A single turn carries every row of the set below to another of its rows. Some are shown first; where does it send the rows asked next?
z578: [-10 -10  -4   6  -5 -16  18 -11 -12   3  14 -20 -18   1  -5]
z298: [ -8  19  -8  28 -11   6  10  22 -20   4   5  10 -19  -7   0]
z432: [-12  -4   0   3 -20  -3  28 -15 -11  -1  20 -13 -16  -3   7]
z646: [ 3 -1  9  1 16  4  6 -4 10  3 -5  4 19  9 32]
z17: [  6  10   7  -5 -24  10   6  -3 -39  -9   6 -16 -23  -3  10]
z795: [-20  -7  -4   4  -6   3  29 -16  -6   8  12   3 -15   1  -4]
z775: [ 11  22  11   1   6   4  -8   6  18 -23 -18   7   8 -18   5]
z134: [-13 -18   3  15 -16   2  18 -15 -17   4  -1  -7  -6 -10 -11]
z565: [  2  -9   3   4 -20  15  -6  -4 -41   0 -10  -8 -12  -3  -7]
z278: [ 14  12  26   0   2  -6   0  23  11 -16 -13   6   9 -16   7]
z136: [ 13  29  16   9   6   7   5  11  12 -22  -9   8  13 -14   6]
z972: [ -1  14  10  -4  -9  15   1   4 -46   5  -4 -18  -7  -7  -2]
z303: [ -7  20  -5  21 -11  16   8  14 -25   1   2  19 -24 -11   6]
z212: [ 8  3 16 -9 19  1  1  6 22 -1 -6  1  7  5 24]
z965: [ 18  11  10 -21  10   9 -15   9  17 -12  -6  -2   0  10  11]
z679: [ 14   1   5 -22  -7   1 -17  15  19 -16  -2   1   4   8  -3]
z302: [-17  15 -15  21 -13  14   2  18 -18  14  13   7 -12  -5   0]
z888: [  3   0   8  -5  14  -6   5   7  15   4 -18   4  11  10  29]
z399: [ -5  11  -9  29  -8  -7   5  19 -18   4   9   0 -27 -10   3]
z358: [ 10   8   4  -1  -9  -3  -3   4 -39  -7  -1 -23 -26  -2  -5]
z442: [ 16  13  -3 -20   0  17 -16   0  10 -17  -1  -2   9  16   3]
z586: [  2   1  10   0  15  -1  -3  -3  14   0 -17   7  15  -5  30]
z841: [ -8   0 -10  26 -24  12   1   9 -19  -2   1   9 -17 -13 -10]
z862: [ -6  15  -8  22 -24   8  12  12 -19  -2  16   5 -26 -10  13]
z680: [ 11   6  -3 -19   4   9 -24  -3  17 -13 -12   1   7   8   9]
z618: [-17 -10  -2   4  -5  -6  29 -11 -10   8  12 -12  -7   4  -7]
z945: [ 14  12  -2 -24   1   5 -14   7  16 -13 -15  -4   2  17   3]
z832: [  6  10   6  -9 -13   9   0   4 -44  -4  -4 -18 -17   4  -8]
z51: [ 11  26  16   2   7  -3   3  17  16 -18 -22   5   4 -10   7]
z717: [  5 -12  13  -5   6  -6  -5  15  11   5  -8   7  13   8  27]
z447: [-19   1   0  -1  -9   3  24 -12 -10   5  14 -17  -3  -8 -18]
z334: [ 15  22  17  -2  13   4  -2  18  22 -14  -9   6   1  -7  14]
z654: [  2   8   8 -16 -10  16   5 -11 -40  -7  -3 -11 -20   0  -7]

z136 goes to z442
z717 goes to z278
And these:
z358 goes to z578
z302 goes to z972
z134 goes to z841
z298 goes to z832
z51 goes to z945
z334 goes to z965
z680 goes to z586
z862 goes to z17
z795 goes to z303

